Some points, each followed by its number:
"-1.919 -1.646 -1.228 -1.973 -0.480 -0.985 -2.024 -1.511 -2.192 -1.862 -2.003 -2.230 -1.253 -1.821
 -2.256 -1.487" 0
"0.895 0.725 1.174 0.761 0.335 0.163 0.143 1.378 0.914 0.939 0.118 0.012 -1.049 0.621
 0.802 0.536" 1
"-0.912 -0.197 -0.060 -1.178 0.462 -0.088 -0.569 -0.688 -0.071 -0.835 -1.090 -0.806 0.293 -0.629
 -0.864 -0.139" 2
"-0.739 -0.731 -0.018 -0.193 0.722 0.316 -0.414 -0.295 -0.509 -0.633 -0.919 -0.887 -0.089 -0.073
 -0.935 -0.157" 3
"-0.757 -2.098 -0.623 -0.608 -1.019 -0.530 -0.906 -1.708 -0.603 -0.335 -0.674 -0.898 -0.513 -1.098
 -0.480 -1.300" 4
"0.470 -0.332 -0.817 -1.091 -0.156 -0.696 -0.104 -0.054 0.250 0.478 -0.042 0.161 -0.885 0.280
 0.224 -0.872" 5
"0.875 1.253 0.578 0.535 -0.276 0.545 -0.862 1.589 1.095 0.340 1.003 0.136 0.261 0.233
 -0.038 1.109" 6
"0.834 0.839 1.324 0.594 0.882 0.570 0.513 -0.022 0.846 1.043 0.285 0.627 0.861 0.936
 1.128 1.005" 7
"1.699 2.125 2.842 2.119 3.466 2.974 2.108 2.505 2.100 2.009 1.963 2.681 2.963 2.897 1.357 2.244" 8
"0.025 0.911 0.518 1.563 -0.351 -0.226 1.294 0.643 1.028 -0.019 0.799 0.794 0.178 -0.308
 0.245 0.992" 9
"-1.105 -1.369 -0.564 -0.925 -0.293 -0.319 -1.061 -0.502 -1.232 -1.093 -1.370 -1.909 -0.563 -0.933
 -1.807 -0.990" 10
"-1.948 -2.885 -1.788 -1.751 -1.016 -1.638 -3.008 -2.227 -2.651 -2.561 -2.736 -2.200 -2.159 -2.100
 -2.862 -1.564" 11
"-0.722 -0.625 -0.851 0.035 -0.102 -0.248 -0.302 -0.900 -1.472 0.083 -1.151 -0.338 -0.447 -0.888
 -0.055 -0.571" 12
"-0.366 -0.932 -0.296 -0.454 0.883 0.314 -0.624 0.186 -0.333 -0.764 -0.571 -0.754 -0.381 -0.031
 -0.497 -0.318" 13
"0.497 -0.511 0.503 0.366 -0.216 0.213 0.300 0.120 0.684 1.323 0.783 0.944 0.598 1.304
 1.198 -0.322" 14
"-0.807 -0.474 0.137 0.219 -1.366 -1.206 0.274 -0.285 -1.093 -1.149 -0.384 0.024 -1.226 -0.876
 -0.237 0.040" 15
"-0.432 0.685 -1.007 -0.999 -1.098 -0.652 -0.180 -1.093 -0.260 -0.175 -0.074 0.029 -0.201 -0.264
 -0.583 0.107" 16
"-0.319 -0.991 -0.060 0.132 -0.961 -0.389 -0.848 -0.094 -1.084 -0.653 -0.620 -0.880 -0.209 -0.903
 0.057 -1.131" 17
"-0.948 -0.027 -0.482 -0.025 -0.954 -1.152 0.275 -0.792 -1.142 -0.213 0.113 0.408 -0.415 -1.016
 0.062 -0.146" 18
"1.412 1.397 1.660 2.530 1.556 2.576 1.011 2.323 1.334 1.275 1.678 1.005 1.910 2.255 1.432 0.990" 19
"1.073 1.918 0.253 -0.240 -0.340 -0.325 1.251 0.612 0.381 0.789 -0.330 0.923 0.171 0.123
 -0.151 0.127" 20
"-0.278 -0.610 -0.579 -0.860 -0.776 -0.674 -0.703 -0.072 -0.743 -0.960 -0.954 -1.196 -1.329 -0.405
 -0.780 -0.946" 21
"1.855 2.193 0.857 1.756 2.118 0.773 1.312 0.702 1.893 1.717 1.511 1.502 2.319 0.991 0.582 0.917" 22
"-0.568 0.342 -0.208 -0.551 0.441 -0.044 -1.087 -0.369 0.143 -0.652 -0.233 0.268 0.361 -0.496
 -0.542 -0.541" 23
"0.567 0.385 0.906 2.319 0.153 -0.265 0.604 0.814 0.582 0.888 1.049 1.164 0.252 0.194
 0.317 0.784" 24
"0.194 -0.687 -0.522 -0.582 1.184 0.580 -0.820 0.113 -0.223 -0.636 -0.865 -0.329 -0.092 0.108
 -1.096 -0.571" 25
"-0.513 -1.709 -0.164 -0.230 -1.475 -1.713 -0.340 -1.139 -1.229 -1.644 -0.005 -1.146 -1.128 -0.801
 -0.407 -0.806" 26
"1.744 0.299 0.384 0.685 0.849 -0.307 1.501 0.160 0.110 0.595 0.496 1.511 1.620 1.262
 0.831 0.118" 27
"-1.695 -1.555 -1.109 -0.704 -2.739 -2.500 -0.586 -1.778 -2.394 -1.956 -0.701 -0.790 -2.006 -1.696
 -1.699 -1.341" 28
"-1.171 -0.957 -0.072 -0.973 -1.479 -2.420 -0.138 -1.102 -1.099 -1.710 -0.644 -1.355 -1.912 -0.962
 -0.160 -1.562" 29
"1.152 1.635 1.122 1.268 0.411 0.683 0.081 0.290 1.614 0.793 0.269 1.315 1.417 1.812 1.112 0.308" 30
"1.490 1.419 0.752 1.238 0.325 1.272 0.811 0.801 -0.259 1.016 0.918 0.763 0.570 0.965
 0.982 1.332" 31
"-0.493 -1.006 -0.793 -1.330 -1.247 -0.696 -0.097 -1.191 -1.674 -0.347 0.121 -0.590 -0.368 -0.237
 0.443 -0.832" 32
"-1.182 -1.761 -0.556 -1.760 -0.435 -0.039 -0.734 -1.330 -0.757 -1.058 -1.850 -1.432 -0.696 -0.651
 -1.765 -0.945" 33
"-1.538 -2.039 -0.736 -0.677 -2.188 -1.613 -1.322 -1.132 -0.650 -1.836 -0.554 -1.119 -1.515 -0.665
 -1.196 -1.781" 34
"-1.311 -1.313 -1.456 -0.523 -0.766 -0.461 -1.265 -1.490 -1.749 -0.576 -1.845 -1.602 -1.713 -0.946
 -1.589 -1.285" 35
"-0.291 -1.185 -0.996 -0.530 -2.256 -0.999 -2.226 -0.999 -1.927 -1.147 -1.790 -1.023 -0.888 -2.106
 -0.542 -1.003" 36
"-0.590 0.932 -0.428 0.467 -0.894 -0.553 0.858 -0.997 -0.473 -0.287 0.168 0.217 -0.535 -1.248
 -0.260 0.316" 37
"-0.714 0.234 -1.011 0.306 -0.908 -0.568 0.031 -0.546 -1.088 -0.441 -0.078 0.256 -0.744 -1.477
 0.220 -0.536" 38
"0.190 0.480 1.015 0.688 1.810 1.075 0.899 0.997 0.781 1.188 0.243 0.868 1.043 0.804 0.197 0.856" 39
"1.861 1.162 0.877 1.646 1.175 1.792 1.744 0.792 0.295 1.618 0.960 0.946 1.391 1.221 1.391 0.987" 40
"0.200 0.557 1.506 1.353 -0.674 -0.243 1.459 0.191 0.769 0.186 0.749 0.771 0.301 0.342
 0.701 0.716" 41
"1.572 1.646 -0.145 0.497 0.200 -0.034 1.456 0.027 0.146 1.589 0.000 1.085 0.902 -0.236
 0.858 0.382" 42
"1.191 0.426 0.106 -0.401 -0.675 -0.241 -0.506 0.258 0.367 -0.537 -0.350 -0.279 -1.235 -0.480
 0.057 -1.055" 43
"0.681 -0.431 0.589 0.679 -0.016 0.347 0.366 -0.331 -0.343 0.435 0.285 0.164 0.279 0.977
 0.455 0.176" 44
"0.623 0.834 0.041 0.820 1.201 0.501 0.436 -0.607 -0.340 1.865 0.499 1.223 1.056 0.131
 0.957 0.034" 45
"-0.233 0.118 -1.298 -0.335 1.162 -0.043 -0.066 0.251 0.858 1.401 -0.143 -0.038 0.106 -0.171
 -0.207 0.045" 46
"1.009 1.951 0.970 1.543 1.308 0.470 1.847 0.628 0.325 1.668 1.672 1.575 1.030 0.535 1.203 1.075" 47
"0.197 0.308 0.492 -0.061 0.767 0.677 -0.764 0.698 0.710 -0.344 0.070 0.554 0.617 -0.347
 -0.108 -0.394" 48
"-0.511 -0.194 0.138 -1.047 0.134 -0.047 0.026 0.028 0.513 -0.671 -0.246 -0.442 0.392 -0.746
 -0.379 -0.334" 49
"-0.928 -0.082 -0.257 -0.708 0.871 -0.326 -0.642 -0.251 0.382 0.946 0.292 -0.986 -0.571 -0.604
 -1.210 1.063" 50
"-0.498 -1.015 -0.190 -0.737 -1.030 -0.964 -0.986 -0.422 -1.123 -1.262 -0.267 -0.746 -1.224 -0.866
 0.229 -1.926" 51
"1.110 0.722 1.559 0.308 2.004 1.726 1.149 1.083 1.668 0.086 1.137 1.289 1.763 1.510 0.502 1.244" 52
"1.006 1.832 1.878 1.747 1.321 0.915 1.892 1.413 1.707 0.611 1.333 2.415 1.988 0.997 0.676 1.528" 53
"0.252 0.038 1.052 0.553 -0.924 0.280 -0.412 -0.278 0.231 0.083 0.392 0.394 0.467 -0.242
 0.651 -0.423" 54
"0.030 0.014 -0.600 0.046 -0.429 0.011 0.222 -0.967 -0.609 0.284 -0.529 -1.130 0.183 -0.047
 0.247 -0.141" 55
"-0.408 -0.178 -0.078 -0.092 0.842 -0.161 -0.769 -0.256 -0.413 -0.153 -0.620 -0.484 -0.116 0.719
 -1.187 0.271" 56
"-0.189 0.887 0.427 0.364 0.749 0.414 -0.613 0.403 0.590 0.118 0.525 0.483 1.202 -0.421
 1.156 -0.066" 57
"0.063 0.346 -0.279 -0.150 1.659 0.564 0.177 0.340 1.294 0.249 0.347 -0.690 0.295 0.363
 -0.021 0.322" 58
"-0.285 -1.583 0.174 -0.065 -0.612 -0.004 -0.381 -0.665 -0.756 -0.575 -0.487 -0.480 -0.553 0.761
 0.273 -0.733" 59
"-1.075 -1.555 -0.775 -1.285 0.075 -0.515 -1.123 -0.843 -1.010 -1.378 -1.092 -1.112 -0.491 -0.983
 -2.134 -1.723" 60
"-0.066 -0.383 0.932 0.069 1.178 0.327 -0.204 0.818 0.259 0.261 -0.596 0.096 1.114 0.677
 -0.028 0.536" 61
"0.287 -0.289 -0.081 0.223 0.082 -1.249 0.512 -0.484 0.403 -0.652 0.616 -0.123 0.090 0.031
 0.375 0.118" 62
"0.702 0.822 0.805 0.758 0.331 1.048 -0.396 1.531 1.287 0.882 0.553 0.099 -0.086 0.329
 0.442 0.784" 63
"0.329 0.303 0.316 1.010 0.003 -0.111 1.207 0.583 1.959 0.064 0.507 1.250 0.114 -0.140
 0.521 1.887" 64
"0.504 0.320 0.117 0.405 0.135 0.198 0.344 0.019 0.489 0.108 -0.110 0.481 -0.005 1.534
 0.123 0.146" 65
"-0.989 -0.214 -0.548 -0.715 -0.933 -0.521 -1.099 -0.595 -0.716 -0.631 -1.088 -0.822 -0.118 -0.566
 -0.678 -1.140" 66
"-1.233 -1.670 -0.990 -1.728 -1.724 -0.788 -0.519 -1.590 -1.418 -0.410 -0.441 -0.730 -1.109 -1.112
 0.396 -1.891" 67
"0.510 -0.107 -1.240 -1.227 -0.118 -0.278 0.113 -1.058 -1.670 0.691 0.146 0.208 -0.161 -0.689
 0.472 -0.543" 68
"-0.378 -0.701 -0.196 0.619 -0.841 -0.852 -0.033 -0.504 -0.394 -0.397 0.354 -0.741 -0.392 -1.175
 -0.161 -0.562" 69
"-0.544 -0.687 -0.734 0.185 0.542 0.457 -0.331 -0.024 -0.283 -1.112 -0.715 -1.177 0.558 -0.047
 -0.868 0.270" 70
"-1.088 -2.603 -1.916 -1.753 -2.457 -2.274 -2.186 -1.299 -1.936 -1.972 -1.811 -2.775 -2.108 -1.739
 -2.286 -2.248" 71
"0.045 0.815 0.660 0.318 1.823 0.765 0.548 0.906 1.602 1.669 0.916 -0.257 0.654 0.474
 -0.247 1.651" 72
"0.906 0.887 -0.509 -0.010 0.782 -0.155 0.095 -0.282 0.104 0.900 0.043 0.332 0.999 -0.359
 -1.136 -0.038" 73
"1.472 0.678 0.798 0.506 1.551 1.465 -0.106 1.713 1.330 1.253 0.991 -0.175 0.519 1.289
 0.253 1.624" 74
New points follow, each followed by the number of its nearest point above.
"-0.248 -0.016 -1.109 -0.798 0.050 -0.294 -0.469 -0.327 0.153 -0.006 0.195 -1.256 -0.534 -0.638
 -1.102 0.753" 50
"-0.625 -1.561 0.250 -0.980 -0.438 -0.747 -0.364 -0.838 -0.718 -0.581 -1.030 -0.815 -0.814 -0.007
 0.469 -0.893" 59
"0.724 0.117 -0.184 0.003 1.548 0.875 0.168 0.389 1.378 0.355 0.403 -0.831 0.105 0.842
 0.032 0.437" 58
"1.609 1.349 1.255 2.452 1.567 0.788 2.166 1.462 2.160 1.204 1.685 2.315 1.554 0.997 1.453 2.553" 53
"-1.150 0.120 -0.280 -0.053 -0.530 -0.541 -0.691 -0.913 -0.241 -0.813 -0.944 -0.116 -0.712 0.021
 -0.584 -0.874" 66
"-0.801 -0.735 -0.626 0.951 -0.823 -0.869 -0.706 -0.600 -0.212 -1.348 -0.528 0.289 -0.848 -0.872
 -0.478 0.476" 15
"0.406 0.423 0.825 1.594 -0.326 -0.259 1.253 0.701 0.127 -0.247 1.744 0.820 0.365 0.684
 1.623 0.562" 41
"-0.640 0.055 -0.284 -1.019 -0.237 0.106 -0.257 0.444 0.498 -0.522 -0.108 0.303 -0.184 -0.877
 -0.551 -0.145" 49
"-0.325 0.273 -0.626 1.013 -0.427 -0.582 0.757 0.107 -0.501 -0.094 0.107 0.152 -0.386 -0.442
 0.098 0.332" 37
"0.699 0.227 1.045 1.033 0.278 1.777 0.109 1.033 0.997 0.432 0.701 0.457 0.829 0.495 0.703 0.541" 63
"1.312 0.580 0.879 0.888 1.934 1.563 0.596 1.238 1.025 1.014 0.592 0.529 1.745 0.335 0.402 0.832" 39
"0.378 0.338 -0.169 0.930 0.328 0.787 0.039 0.480 -0.870 1.158 -0.275 0.410 0.482 0.926
 0.657 1.007" 44
"0.311 0.185 0.075 0.040 -0.398 0.311 0.335 -0.418 -0.362 0.653 -0.656 -0.515 0.092 0.230
 0.500 -0.328" 55
"0.306 0.750 -0.337 0.340 -1.151 0.115 0.321 0.007 0.872 -0.033 0.490 0.230 -1.358 -0.144
 0.178 -0.302" 43
"1.937 1.455 1.621 1.299 1.317 1.479 1.947 0.681 0.595 1.925 1.282 1.142 0.841 1.261 1.172 0.895" 40
"-0.458 -1.359 -0.735 -0.570 -1.627 -1.303 -1.217 -1.028 -0.190 -0.988 -0.094 -0.550 -1.800 -1.683
 -0.824 -0.096" 26
"-0.717 -1.151 -0.994 -1.201 0.157 -0.311 -0.893 -0.709 -0.877 -1.474 -1.523 -0.457 -0.638 -0.512
 -1.430 -1.570" 60
"-0.727 -0.910 -1.400 -0.713 -1.730 -0.418 -1.508 -0.091 -1.802 -1.045 -1.098 -0.920 -0.958 -1.895
 -0.441 -1.658" 36
"1.184 0.040 1.245 1.047 1.284 1.470 0.454 1.239 1.466 1.425 0.797 -0.940 0.406 1.340
 0.226 0.688" 74
"0.934 -0.385 0.575 0.686 0.156 -0.334 0.248 -0.210 -0.844 0.361 -0.329 -0.491 -0.494 0.664
 0.693 -0.343" 44
"2.052 2.755 0.367 1.576 2.236 0.561 2.027 1.770 1.534 2.258 2.626 1.356 1.870 1.603 1.029 1.272" 22
"0.021 -0.833 -1.474 -0.479 -0.647 -0.058 -0.992 -0.980 -1.858 -0.023 -0.946 -0.558 -1.184 -0.778
 -0.234 -0.806" 12
"-1.157 -1.439 -1.467 -0.509 -0.471 -1.092 -0.776 -1.135 0.002 -0.044 -0.805 -0.434 -0.454 -0.324
 -0.148 -1.629" 4
"-0.636 -0.963 -0.082 0.215 -0.105 0.079 0.009 -0.587 -0.657 -0.406 0.081 -0.616 -0.435 0.508
 -0.171 -0.560" 59
"1.341 0.350 1.038 1.854 0.865 1.433 1.693 0.915 0.963 0.938 0.816 0.725 1.681 1.895 1.143 1.262" 40
"1.602 2.369 0.130 2.127 1.505 0.546 0.801 0.631 1.474 1.718 1.197 1.065 1.532 0.653 0.035 1.145" 22
"-1.996 -1.717 -2.222 -2.826 -3.342 -2.646 -3.060 -1.609 -1.709 -2.378 -1.910 -2.356 -3.455 -2.683
 -1.505 -3.067" 71
"-0.830 0.684 -0.517 0.480 -0.814 -0.962 0.460 -0.796 0.419 -0.853 0.048 0.078 -1.116 -0.614
 -0.258 0.250" 37
"0.392 0.240 1.230 1.256 -0.494 -0.707 1.231 -0.143 0.540 -0.528 0.730 1.070 -0.059 0.478
 0.578 0.335" 41
"-2.190 -2.107 -1.254 -2.414 -0.826 -1.540 -1.664 -1.709 -1.991 -1.697 -2.167 -2.047 -1.282 -0.670
 -1.973 -1.180" 0
"0.367 1.265 0.656 0.248 2.149 0.617 1.040 0.991 1.617 1.290 1.486 0.069 0.223 0.592 0.037 1.346" 72
"1.043 0.676 1.207 0.995 -0.232 -0.240 1.696 1.094 1.161 -0.154 1.165 1.471 0.753 0.697
 1.394 0.370" 41
"-0.343 0.084 0.457 0.053 -1.176 0.785 -0.665 0.540 0.253 -0.661 -1.002 -0.094 -0.195 -0.707
 -0.613 0.433" 49
"-2.622 -1.436 -1.944 -2.582 -1.454 -1.512 -1.585 -1.612 -1.570 -1.644 -1.431 -1.503 -1.284 -1.853
 -2.896 -0.875" 0
"-0.906 -0.417 -0.837 -1.811 -0.239 -0.213 -0.814 -1.059 -0.435 -0.371 -0.542 -0.885 0.488 -0.832
 -2.040 0.012" 2
"1.755 0.767 1.164 0.716 1.056 1.031 0.522 0.654 1.538 1.630 0.980 0.784 0.486 0.722 1.429 0.942" 7
"-0.298 0.124 -0.417 -0.249 -0.095 0.102 -0.163 -0.701 -0.741 -0.002 -1.058 -0.629 0.183 0.297
 0.094 -0.682" 55
"-0.114 -0.196 -0.208 -1.245 -1.364 -0.706 -0.022 -0.780 -1.437 0.380 0.428 0.139 -1.234 0.080
 0.738 -1.076" 32
"0.619 -0.235 -0.901 -0.996 -0.202 -0.532 -0.195 -0.210 0.346 0.173 0.378 -0.506 -1.092 0.000
 0.820 -0.536" 5
"-0.556 0.008 0.308 -1.000 0.947 0.596 0.383 0.294 0.258 0.263 0.182 0.270 1.316 0.249
 -0.700 1.657" 61
"-0.434 -0.765 -0.726 -0.526 0.655 0.133 -0.496 0.275 -0.182 -0.375 -0.011 -1.070 -0.939 -0.601
 -1.190 -0.353" 13
"1.772 1.185 2.238 2.081 1.797 1.993 1.269 1.791 1.446 1.655 1.881 1.291 1.530 2.548 2.144 2.135" 19
"-0.199 0.988 -0.496 -1.080 -0.323 -0.688 -0.416 -0.463 0.827 -0.132 0.595 0.288 0.073 -0.175
 -0.207 0.204" 16
"-0.405 0.243 -0.614 -0.535 -1.040 -0.022 0.184 -1.015 -0.202 0.043 -0.035 -0.125 -0.166 -0.688
 -0.296 -0.491" 16
"-0.387 1.130 0.082 -0.409 -0.761 -0.084 0.237 -0.199 1.270 0.408 0.995 -0.156 0.476 0.534
 -0.565 0.536" 65
"0.754 0.154 -0.335 0.465 0.306 0.201 0.344 -0.107 -1.437 0.345 -0.038 -0.052 0.311 0.343
 -0.388 0.729" 44
"-1.382 -0.556 -1.638 -1.322 -2.080 -1.912 -0.597 -1.492 -1.583 -1.579 -1.394 -1.344 -1.975 -2.647
 -1.852 -1.165" 28
"1.305 0.668 1.411 0.400 2.318 1.817 1.605 1.453 1.536 -0.076 1.160 1.070 1.174 1.671
 1.057 1.643" 52
"-1.824 -0.869 -1.927 -1.246 -2.273 -2.345 -1.154 -2.387 -2.664 -1.075 -1.881 -1.557 -1.416 -2.797
 -1.452 -1.802" 28
"0.078 -0.422 0.371 -0.071 0.753 0.483 -0.500 0.481 0.568 -0.208 -0.127 0.142 0.369 -0.764
 -0.466 -0.484" 48
"0.610 0.713 0.577 0.245 2.123 1.334 0.183 0.328 0.516 -0.118 0.172 0.631 0.984 0.957
 -0.125 0.884" 39
"-0.111 0.110 0.434 0.420 0.880 0.989 0.219 0.240 0.376 0.302 -0.981 -0.568 0.377 0.844
 -0.604 -0.152" 61
"0.345 1.045 0.005 0.874 -0.137 -0.192 0.825 -0.912 0.026 0.526 0.316 0.703 0.070 -0.667
 -0.077 0.384" 37
"0.308 0.210 0.178 0.244 1.441 0.670 -0.548 0.320 0.075 0.135 0.103 -0.105 0.757 1.131
 -0.593 0.830" 61
"-0.633 -1.107 -1.088 -1.411 -1.459 -1.625 -0.543 -1.811 -1.747 -0.977 -0.511 -0.754 -1.311 -1.221
 -0.268 -1.461" 67
"-1.375 -1.746 -1.537 -0.359 -2.522 -2.034 -0.758 -1.520 -0.354 -1.600 -1.112 -1.500 -1.915 -1.339
 -1.213 -0.362" 34
"0.381 0.082 0.042 0.555 0.627 0.547 0.248 -0.088 -0.370 0.133 -0.150 0.608 0.205 -0.164
 0.500 0.158" 44
"0.984 1.690 1.498 1.401 1.359 1.230 2.220 1.300 1.845 0.780 2.460 1.392 1.268 1.272 0.779 1.748" 53
"-0.210 -0.563 0.836 0.115 0.797 0.891 0.184 0.307 0.790 -0.096 -0.386 0.082 0.546 1.195
 -0.476 0.244" 61
"-0.701 -0.296 -0.892 -0.092 -0.673 -0.620 -0.840 -1.331 -0.478 0.404 -0.661 0.116 -0.455 -0.926
 -0.050 -0.882" 12
"0.687 -0.099 0.991 0.669 2.160 1.148 0.676 0.689 0.774 0.845 -0.564 0.561 1.304 1.062
 0.003 0.748" 39
"-0.352 -0.034 0.837 0.124 -0.113 0.355 -0.851 1.518 -0.025 -0.560 0.207 0.625 0.929 0.084
 0.075 -0.266" 48
"-0.570 -0.613 -0.582 -0.935 0.451 -0.155 -0.746 -0.218 0.623 -0.460 -0.805 0.360 0.168 -0.096
 -0.848 -0.402" 23
"-0.762 0.192 -0.230 -0.484 -0.359 -0.561 -0.095 -0.729 -0.135 -0.002 -0.386 -0.914 -0.786 0.135
 0.071 -0.751" 55
"-0.379 -1.245 0.267 -0.543 -0.140 -0.693 -0.076 -1.099 -0.369 0.299 0.408 -0.096 0.126 0.005
 0.703 -1.187" 59
"-0.306 -0.233 0.698 0.226 1.293 1.042 0.334 0.100 0.363 -0.294 -0.960 -0.025 1.162 0.240
 -0.067 0.613" 61
"-2.198 -2.101 -1.206 -2.051 -0.600 -1.526 -1.776 -1.470 -1.625 -2.375 -1.821 -2.512 -1.564 -1.323
 -1.642 -1.578" 0
"-0.274 0.465 -0.920 -1.092 -0.637 -0.241 0.201 0.403 -0.223 0.485 0.250 0.410 -0.909 0.281
 1.076 -0.403" 5
"0.744 0.374 0.807 0.756 -0.105 0.623 -0.219 0.041 0.230 -0.366 0.388 -0.154 0.450 -0.199
 0.887 -0.405" 54
"-0.915 -0.616 -0.274 -1.105 -1.068 -1.118 -0.555 -0.468 -1.426 -0.030 0.221 -0.154 -0.085 -0.254
 0.284 -0.684" 32
"-0.116 -0.339 -0.582 -1.008 -1.004 -0.477 -0.965 0.591 -0.128 -1.007 -0.468 -0.583 -1.564 -1.110
 0.078 -0.443" 21
"-0.183 0.312 -0.137 0.064 0.074 -0.298 0.503 -0.315 0.944 1.055 0.486 0.284 0.215 0.647
 0.049 0.797" 65
"-0.498 -0.460 -0.645 -0.530 -0.993 -0.721 -0.950 -0.232 -0.152 -1.110 -1.024 -0.889 -1.390 0.208
 -0.165 -1.106" 21
"0.595 0.593 -0.714 -0.421 0.186 0.129 -0.324 0.530 0.397 1.151 0.278 0.225 -0.733 0.297
 0.619 -0.366" 5
"-0.119 0.223 0.743 0.860 -0.655 0.244 0.300 -0.037 0.481 -0.093 0.915 0.714 0.384 -0.181
 0.642 0.044" 54
"-0.182 0.189 -0.480 1.214 -0.434 -0.312 0.928 0.075 1.905 -0.522 0.505 0.135 -0.236 -0.727
 -0.448 0.691" 9
"0.114 0.226 0.690 0.247 1.531 0.899 0.070 0.970 0.499 0.505 -0.191 0.186 0.861 1.003
 0.160 0.214" 61
"0.294 -0.077 0.740 0.072 1.462 0.582 0.079 0.712 -0.206 -0.180 -0.738 -0.230 0.868 0.746
 -0.232 0.771" 61
"0.415 -0.328 0.976 0.524 0.187 0.531 -0.002 0.382 -0.376 0.199 -0.416 -0.456 -0.037 0.878
 0.232 -0.040" 44
"0.348 1.050 0.373 0.874 0.293 -0.410 0.531 0.065 1.317 0.337 0.710 -0.350 -0.493 -0.093
 -0.163 0.618" 9
"0.205 -1.641 -0.837 0.186 -1.298 -0.509 -1.213 -0.289 -0.236 -1.343 -1.229 -0.925 -1.415 -0.583
 -0.662 0.285" 21
"2.303 2.340 1.939 2.006 1.926 1.857 2.880 1.955 1.829 2.661 2.376 3.263 2.283 2.532 3.264 1.614" 8
"0.098 0.267 0.701 -0.201 1.182 0.658 0.179 0.068 0.655 0.108 -0.762 0.496 0.978 0.888
 -0.527 0.476" 61
"1.348 1.259 0.897 1.094 1.349 1.469 0.229 1.340 0.940 0.846 0.953 0.140 0.101 1.258 0.462 0.949" 74
"-0.248 0.032 0.727 0.885 0.980 1.052 0.883 0.651 0.076 0.425 0.396 0.512 0.805 1.609
 0.649 0.731" 39
"-0.154 -1.083 0.104 0.280 -0.177 -0.262 -0.418 -0.071 -0.469 -0.358 -0.020 -1.110 -0.226 0.677
 0.134 -0.590" 59
"0.591 1.271 1.218 0.711 0.835 1.072 1.277 -0.012 1.152 1.094 1.702 0.435 0.651 1.218
 0.408 1.221" 7
"-0.990 -0.260 -0.525 -1.667 0.164 -0.536 -1.002 -0.562 -0.322 -0.999 -0.340 -0.569 -0.176 -0.440
 -1.346 0.562" 2
"0.144 -0.089 -0.007 -0.079 -0.746 -1.121 1.012 0.344 0.841 -1.254 -0.108 0.573 -1.396 0.306
 0.446 -0.177" 62
"1.002 1.766 -0.213 0.488 0.690 0.590 1.628 -0.115 -0.526 0.774 0.290 0.872 1.834 -0.324
 0.747 0.434" 42
"-0.355 -0.665 -2.245 -1.476 -1.294 -1.567 -1.124 -2.360 -2.288 -1.087 -2.097 -0.488 -0.720 -2.515
 -0.691 -1.348" 36
"0.041 -0.990 0.062 0.091 -0.541 -0.932 0.143 -0.166 -0.386 -0.035 -0.261 -0.468 -0.599 0.300
 0.244 -0.459" 59
"-1.871 -1.806 -1.529 -1.373 -1.041 -1.368 -1.032 -1.816 -2.548 -0.950 -0.265 -1.328 -1.198 -1.158
 -0.354 -1.641" 67
"-0.005 0.124 0.025 1.126 -0.433 -0.404 0.397 0.092 1.131 -0.301 0.644 0.509 -0.580 -0.897
 -0.576 0.569" 9
"0.329 0.141 0.284 0.580 -1.032 -0.457 0.384 0.621 0.446 -0.090 1.057 0.489 0.370 0.231
 0.616 -0.041" 54
"1.463 -0.007 1.243 1.276 0.725 1.085 1.646 0.710 0.669 1.510 0.921 0.691 1.106 1.773
 1.643 1.376" 40
"-0.008 -0.823 0.599 0.299 0.262 0.185 0.280 0.607 -0.635 0.262 0.502 -0.279 0.128 0.375
 1.082 -0.514" 44
"0.457 -0.350 0.555 0.694 -0.462 -0.557 0.224 -0.211 -0.131 0.981 0.213 0.368 -0.157 0.785
 0.463 -0.233" 44
"0.801 -0.339 0.297 0.939 0.156 -0.275 0.507 0.296 0.565 1.028 0.029 0.651 0.579 0.552
 1.080 -0.238" 14
"0.230 -0.496 -0.316 0.266 -0.150 -0.235 0.264 -0.036 -0.182 1.148 0.402 0.500 0.548 0.458
 1.621 -0.303" 14
"-0.522 -1.301 -1.343 -0.838 -0.806 -1.311 -1.363 -1.713 -1.483 -0.893 -2.017 -1.218 -1.153 -1.383
 -1.226 -1.682" 35
"0.411 1.124 -0.561 -0.293 -0.393 -0.263 -1.060 -0.866 0.597 -0.573 -0.452 -0.109 -0.765 -0.499
 0.054 -0.933" 43
"-1.068 -0.964 -1.920 -2.597 -1.872 -1.156 -1.533 -1.098 -1.231 -0.596 -0.713 -1.506 -1.737 -1.200
 -1.021 -1.901" 67
"1.458 0.685 1.151 0.192 0.052 0.418 0.457 1.240 1.041 1.258 -0.300 -0.058 -0.012 1.012
 1.003 0.663" 1
"-1.827 -0.933 -1.541 -1.138 -1.881 -2.076 -0.900 -0.150 -0.033 -1.041 -0.993 -0.858 -2.274 -1.403
 -1.828 -1.330" 34
"0.079 0.249 0.426 0.680 -0.033 0.074 0.585 -0.146 1.053 0.310 -0.107 0.601 -0.383 1.363
 0.371 0.027" 65
"1.695 1.392 0.845 0.990 0.957 1.062 -0.020 1.169 1.440 0.666 0.900 1.279 1.298 0.347
 1.820 -0.380" 30
"-0.108 0.619 1.106 -0.138 0.921 0.646 0.257 0.488 0.499 0.156 0.337 0.284 1.154 -0.037
 -0.078 1.700" 61
"0.220 -0.599 1.027 0.287 0.145 0.418 0.620 0.449 -0.067 0.225 -0.325 -0.159 0.121 0.885
 1.022 -0.097" 44
"0.288 -0.528 0.664 0.351 0.291 -0.445 -0.280 0.219 -0.553 0.315 -0.640 -0.439 -0.168 0.539
 0.496 -0.152" 44
"0.152 1.602 1.020 0.216 1.652 1.792 1.687 0.828 1.524 0.693 2.052 0.897 1.931 1.266 0.199 2.536" 52
"-0.683 0.184 -0.047 -0.222 -0.516 -0.413 -1.911 0.905 0.137 -0.028 -0.273 0.753 -0.071 -0.387
 -0.113 -0.408" 23
